Each row is where one point has got to under a steady rotation. How many ticks took it there?
The counts run from 0 to 570.
[163 158  73 173 152 123  91  93 108 113 158  97 117 111 128 182 129 123
 141 140 139 166 146 136 114  99 107 141  88 186 123 115 135 120 160 148
 140 159 115 101 147 143 120  91 121 133 151  94 131  87 146 127 123 150
  99 130 142 162  92  74 112 142 140 129 168 148 144 139 178 171 136 107
  75 137  74 151 149 106 131  75 130 121 176] -> 488
[139 138  88 172 159 121 121 164 124 112 103 128 136 155 155 135 147 142
 103  85 186 164 128 122 124  89 148 113 126 115 132  96 112 141 116 143
  92 123 122 159 117 112 123 118  92 134 140 140 165 108 135 113 145 136
 143 145 112 142 106 119 132 135 188 134 148 119 122 169 171 173 108  61
  78  94 129 131 180  64 150  97 115 105 128] -> 68
[158 173 126 145 153 135 120 127  89 159 129 161 106 160 133 114 171 137
 146 116 159 122 118 174 109 118 144 175 106 206  93 129 148 138 124 171
 151 148 125 115 109 156 170 146 142 100 171  78 133 106 141 139  66 107
  96 164 130 163  92 125 122 156 110 170  96 115 139 116 130 163 128 101
 117 124 135  91 113 134  69 157 135 136 154] -> 483
[129 134 137 147  95 153 144 156 106 122 127 104  86 134 136  95 140 152
 182  88 168 152 167 150 133 133 169  83 137 109  77 118 126 130 153 127
 120  87 146 116 125 140 173 144  98 117 181 139 120 115 131 105  89 115
 126 158 170 101  86 113 106 132 119 175 112 101 141 149 141 147  93  47
 123 124 170 138 152  94 156 129 103  81 142] -> 444
[110 124 133 168 150 148 162 165  79 149 121  97 163 164 103 129 124 130
 116  78 162 140 132 169 152 135 145 157 105 103 116 113 150 103 161 121
 172 114 124 120 109 175 176 121 178 123 119 154  92 108 108 100 118 158
 140 141 120 136 135 133  84 116 135 119 120 113 183 127 133 112  95 117
  84 125 159 151  86  78 168 138 151  84 143] -> 103
[141 122 127 164 180 120 105 109 124 132  91 129 142 205  98 127 159 122
 122 148 153 125  64 162 139 156 105 158 118 158 161  92 110 120 128 134
 128 115 118 183 137 148 129  92 164 108 137  75  96 121 128 141  94 146
 109  87  90 172 100 145 148  92 129 129 145 128 143 137 125  85 136 126
 126  81 120 113 118 154 151 183 163 130 133] -> 387
[194 140  96 198 126 127 120  84 102 135 135 115 151 152 104 147  98  81
 135 177 158 170 146 129 124 127  89 125 105 140 118  98 138 127 160  90
 149 106 124 110 156 140  99  96 155 121 174  87  91 137 133 110 117 132
 135 102 107 136  90 134 123 116 101 116 148 135 131 154 150 164 105 137
  78  85 121 203 137 174 152 137 108  79 141] -> 135
[126 168 150 180 158 124 177 166 122 106 120 109 152 203  84  94 133 112
 104  92 166  98 126 186 153 135 114 159 130 135 143 136 165 128  90 115
 149 110 131 127 142 124 145 113 160 138 132 146  67 126 105 133 109 170
 162 147 124 132 104 152  86 147 126 117 124 117 178 112  94 143  84 109
 117 104 126 147  85 146 140 177 141  92 141] -> 477
[167 139  77 133 166 116 160 128 118 149 166 157 165 151  89 136 148 111
 124 108 137 147  79 141 112 129  74 160 132 149 169 135 126  89 145 141
 135 154 132 171 131 134 101 128 155 165 111 142 154 157 111 133 121 170
 166 143  70 169 172 147 127 137 116 100  80 127 144 114  69 169 148 151
 142 106 140 104  68 125 116 171 147 104 171] -> 380
[109 167 172 138 140 111 150 105 123 137 104 118 135 144 134  98 109 110
 182 117 113 151 105 139 125 149 151 114 142  90 138 111 106 152 123  91
 124  70 116 176 115 120 175 119  59  96 145 116 132 115  91 130  71 114
 125  89 171 127 113 169 130 136 146 147 111 130 151  82 123 116  80  79
 184 122 122 132 132 122 162 126  96 123 138] -> 550
[140 136 126 145 168 110 140 165 137 130 112 122 138 158  92 148 146  93
 129 123 136 132  65 144 102 143 101 125 164 137 219  87 121 113 109  90
  96 133 180 208 158 138 111 135 126 115  86 188 129 132 130 137 133 150
 144 133  88 147 105 160 146 120 126 116  76 128 142 132  88 163 133 157
 131 105 136 118 123 138 135 191 149 121 167] -> 170
[189 160  53 120 149 113 147  65 123 146 117 162 148 157 159 129 102 133
 138 135 164 136 115 134  93 115 136 103 117 126 101  93 135 130 144 164
  93 124 110 102 104 144  92 110 105 122 156 112 117 125 115 133  50 131
 156 108 104 183  90 131 108 124 140 130 134 115  93 128 113 194 124 112
 118 113 136 178 123 136 111 121  98 105 159] -> 248
[146 132  82 178 139 130 152 135 102 124 107 151 144 139 116 128 135 134
 121 180 163 182  94 130 130 150 123 140 113 107 124 113 114 116 152 122
 159 102 145 175 114 145 162 130 163 146 139 152 126 149 120  94 135 143
  82 171 129 101 135 135 187 163  81 167 125 126 197 118 148 102 131 131
  76  92 140  86 125 135  88 170 148 140 134] -> 185
[135 170 163 160 126 140  77  86  99 124  61 151 130 162 126 113 125  95
 163 131 180 129 112 174 133 124 128 131 135 151 122 142 143 148 141 166
 139  78 112 139 153 107 142 111  93  80 203  86 134 115 130 141  74 100
 135  88  89 178 114 154 142 125 125 167 131 135 142 122 144 142  85  99
 135 110 153 157 141 145 155 134 135 110 122] -> 264
[148 194 104 142 140 108 148 105 113 125 124 146  98  97 131 135 125 111
 195 161 139 135  93 150  60 135 115  93 159 140 162 114 135 157 127 112
 109 117 149 175 149 114 140 156  82 103 157 142 168 129 123 140 100 139
 133 126 132 128 102 155 130 140 102 145 101 137 128  91 102 191 100 101
 150 157 117 121 171 131 107 151 107 135 166] -> 167
[191 185 150 212 103 126 110 129 108 111 147  90 118 139  93 128 115  80
 188 135 160 144 146 151 116 124 101 134 124 159 129 121 131 139 145  85
 147  92 119 125 149 119  90  97 135 118 185  85  92 140 142 105 112 134
 151 105  93 105  83 123 113 116 118 101 134 130 123 148 136 154  91 122
 132 111 123 192 144 163 178 152 121  70 141] -> 136
[159 143 112 144 130 108 166 139 112 121 173 114 141 110 121 138 115 129
 143 132 125 184 146  79 121 106 132  94  86 152  91 115 120 126 133 133
 131 124 150 146 102 122 114 153  77 135 156 112 175 127 126  91 135  97
 106 171 151 108 156 102 126 182 140  93 105  96 134 139 206 183 126  85
 111  91 119 156 134 113 134  83 114  98 135] -> 451
[128 162 146 134 134 119 120 127  96 141 108 187 145 129 195 132 117 141
 130  89 151 184 135 166  90  89 180 140 132 126  96  99 133 116 119 147
 116  87 112 171 135 124 136 153  73 125 114 134 160 105 124 126  88  96
 133 131 124 146 134 146 135 133 169 177 126 130 111 146 154 178 118  95
 113 145 140 160 155  72 177  76 118 129 134] -> 533
[130 128  98 122 162 113 185  71 106 110  83 219 166 133 126 132 116 139
 150 135 117 186  72 142 110 125 111 133 121 126 132 139 143 108 131 126
 107  87 137 187 130 134 149 144 129 139  93 135 151 149  94 116  81 120
 160 139 137 133 152 153 172 135 111 188  77 157 141  91 131 142 141 166
 117 111 155 134  84 111 119 139 142 146 178] -> 163
[138 133 154 175 119 125 128 138 126 138 105 107 151 156 139 131 127 133
 134 113 168 184 144 107 133 122 154 103  82 114  95 121 111 142 134 111
 127 105 117 157 109 123 168 132  97 115 164 110 166 109 121 105 161 103
  95 138 142  90 130 135 148 164 173 124 150 105 130 148 221 129  90  81
  87  95 132 122 182 112 179  87 111 100 106] -> 316
[142 161 143 168 150 133  79 156 128 133 112 133 111 126 155 140 124 138
 178  72 145 144 140 180 101 104 158 123 124 140 122  82 128 128 120 107
 105 108 108 174 159 118 126 111 103 113 113 145 133 100 155 138 106 108
 148 132 126 137  80 124 114  97 167 144 128 110  93 184 123 182 125  88
 116 116 121 139 188  68 177 120 103 100 137] -> 406
[122 145  89 149 126 130 122  88  62 129  84 155 166 112 134 122  94 137
 142 102 152 149 120 156 125  92 131 105  96 112 102 173 161 138 170 153
 121  94  77 131 134 143 122  98 113 125 129 120 125 100 111 122  94 140
 173 100 116 156 134 120 107 101 118 180 130 127 116 153 132 155  97 104
  78 148 148 177 124  67 161 107 136 100 173] -> 495
[157 188 175 189 128 111 123 187 104 133  93 128 126 124 115 109  97 119
 184 102 109 126 125 181 112 124 173 126 107 151 132  88 149 164 108  83
 155  86 104 186 142 129 157 129 117 121 121 114 128 122 133 140 142 113
 121 157 143  85 115 136 105 137 119 140 125 110 154 150 118 109 111 101
 130 127 136 120 145  89 191 172 124  92 141] -> 528
[120 182 149 142 142 134 150  89 123 104 132 110 113 141 103  95 120  97
 201 142 117 139 106 163 138 144 104 141 142 140 130 126 128 134 155 123
 157  83 142 130 116 137 177 116 108 125 165  70 107 119  92 139  33 120
 111 102 161 145 130 131 108 141 109 135  96 138 163  69 114 125 113  97
 195 127 133 133 117 163 136 128  96 110 138] -> 3
[144 172 136 184 101 143 134 114  75 134 132  90 161 150  97 140 117  56
 130 123 164 141 139 120 126 122  91 107 143 151 106 159 161 136 160 120
 144 125 140 115 142 128 119 126 105 120 166 122 135 114 134 103 141 147
 146 114  96 121 159 157 111 126  97 115  90 133 144 139 157 171  50  96
 108 121 145 196 122 142 169 113 135  47 117] -> 473
[147 155 127 146 158 105 166 120 150 103 162  45 107 160  52 103 156 108
 160 159  98 144 107 122 149 148  74 123 126 165 154 130 104 118 152 122
 124 120 164 130 114 123 154 101 135 132 170  84 130 131  93 139  93 167
 107 124 155 127 127 119 101 141 120  88  87 116 145 102 153 132 103  89
 159  95 106 101 115 150 110 137 127 102 132] -> 468
[178 170 100 190 141  96  99 147 110 106 171  79 104 108  97 144 131 122
 178 126 144 148 137 148 148 117 122 140 106 213 133 114 124 135 164 145
 131 140 119 140 137 124 110  95 123 137 147  97 166  88 137 139 155 147
 113 121 124 138 128  76 108 165 148  93 139 123 115 157 169 161 125  74
 111 104  90 102 169  90 137 109 143  98 157] -> 489
[130 146 147 135 118 140 109 130  77 108 142 113 104 113 116 120 155 136
 175 102 136 163 171 144 136  99 142 133  96 190  71 129 134 111 173 165
 138 107 144  94 126 142 170 120 114 131 182  83 159  98 137 124  72 103
 101 119 161 164 148 112  99 137 131 162  96 120 134 158 182 154 119  70
 134 138 141 152 131  78 156  91 148  84 128] -> 234
[142 184 136 180 149 102 129 138 110 121 125 166 100 114 120  99 130 132
 160 102 156 114 100 218 126 119 135 171 137 171 138 120 133 143 126 131
 170 129 131 158 133 145 172 145 139 106 130 118 117 129 140 135  72 114
 136 152 152 150 112 140 131 161 106 173 132 125 167  85  79 162 150 103
 138 140 125  94 114 111  91 139 142 171 172] -> 146
[168 175 121 184 144 100 110 142 137 113 148  89 127 170 114 122 127 104
 113  93 161 148 159 146 140 114 159 163 118 159 105 121 143 134 113 142
 147 135 121  97  91 136 147  88 121 112 171  81 111 105 117 134 106 135
 120 130 140 138  79 122 109 149 165 101 160  99 130 132 160 175  95  53
 121 124  84 144 154 118 130  88  93  97 121] -> 354
[186 134  96 182 137 111 130 135 120  98 169 134 124 123 131 168 132 137
 150 103 152 203 167 157 132  91  82 158  92 155  94 118 106  86 174 123
 144 120 109 123 145 169 133 104 185 167 128 116 119 134 135 100 113 159
 174 150 149 128 124 101 119 149 123 131 141 112 136 131 137 176 173 126
  94 110 112 154 119 111 171  73 124 110 158] -> 22
[130 146 116 140 196 111 157 119 106 147 126 111 145 137 111 125  97 133
 123 147  82 104  76 159 142 139 158 121  95 185 165  47 151 128 121 106
 145 150 133 144 123 177 123 116 102 110  92 121 112 111 117 158  87 120
  94 126 157 164 129 132  95 150 127 111 141 130 153 124 131 144 131 148
 128 135 110 140  92 125 136 153 147 116 198] -> 117
[169 210 158 208 112 137 126 142  82 151 162  89 136 129  93 105 111  74
 186 110 175  85 124 168 129 136  98 134 153 152 130 134 150 146 117  98
 166 107 127 151 130 120 119 147 108 130 182 124 124 145 126 117 136 117
 145 146  81 125 137 168 108 146 108 107 118 110 153 112 103 160  98  84
 146 129 160 142 123 156 136 141 140  88 137] -> 10
[151 169 163 157 141 127 130 183  99 158 161  70 105 171 104 113 189 106
 160  71 157 137 145 113 144 132 149 130 130 134 108 105 113 151 118 107
 132 140 131 162  90 168 173 115 129 102 161  76 113 122 140 105 128 124
 114 146 120 122 116 119 143 155 157 104 115  82 129 159 151 136 118  62
 115 118 145 107 146 107 159 133 125 105 113] -> 565
[143 149  92 130 137 123 139 131  85 144 184  68 137 123 126 163 137 110
 150 119 130 166 147 112 110 102 107  80 128 115 119  90 142 113 184  87
  91 153 154 132 119 154 121 142  92 123 124 157 140  97 148 114 133 159
 113 130 124 111 124 102  96 109 152  97  85 102 113 165 145 196  92 108
 101 139 143 186 137  60 157 116 138  81 166] -> 330
[138 103  88 129 134 161 144  98  76 145 145 147 143  91 143 147 110 151
 138 142 130 171 143 169 110  94 121  99  95 160  96  98 125  86 160 137
 144 131 159 103 146 135 131 169 100 146 133 167 131 106 134 120  76  94
 108 152 138 158 159 127 104 113 101 148  94 125 164 131 144 192 130 119
 106 117 170 172 107 112 130 150 153  76 173] -> 112
[142 117  94 105 164 119 153  81 118 119  88 180 133 149 162 156 129 133
 116 147 134 193 108 111  98 110 117  97 119 152 119 107 133 101 110 135
  89 105 140 158 156 128 129 133 101 121 105 108 140 124 117 134  59 108
 149 115 137 169  97 144 139 121 133 171  97 149 100 134 131 205 151 136
 112  92 109 171 118 159 152 114 107 134 175] -> 37
[132 145  99 129 137 138 142  99 106 121 131 163 113 115 193 127 104 163
 124 139 144 161 136 151 101  93 147  96 129 122 106  95 129 119 131 146
 117 109 161 105 117 124 157 170  76 117 131 173 159 110 109 132  67  99
 109 165 184 134  99 113 103 155 148 173 140 138 155 116 146 199 118  78
 115 120 107 151 177 101 101  97  98 124 154] -> 323
[134 139 109 156 122 152 121  91 134 114 164 110 109 135 127 135 120 120
 164 128 149 178 123 164 118 109  62 131 157 143 140 140 122  66 173 145
 118 105 162 120 152 106 119 102 124 142 174 149 128 133 137 126  63 164
 179  81 105 169 123 121 110  98 145 123 105 129 119 109 124 157 127  91
 175 102 143 166 117 126 144  77 118  93 133] -> 128
[144 166 130 146 137 103 187 151 143  88 108 153 159 140 116  83 147 144
 180 104 123 145  79 132 130 109  98 130 117 163 138 129 112 130 101 135
 106  78 121 194 120 114 126 131 127 162 113  92 156 141  83 122 102 126
 156 132 149 137 162 136 129 166 148 135  91 108 118 113 137 116 140 100
 176  80 129  76 105 119 168 132 120 118 155] -> 161
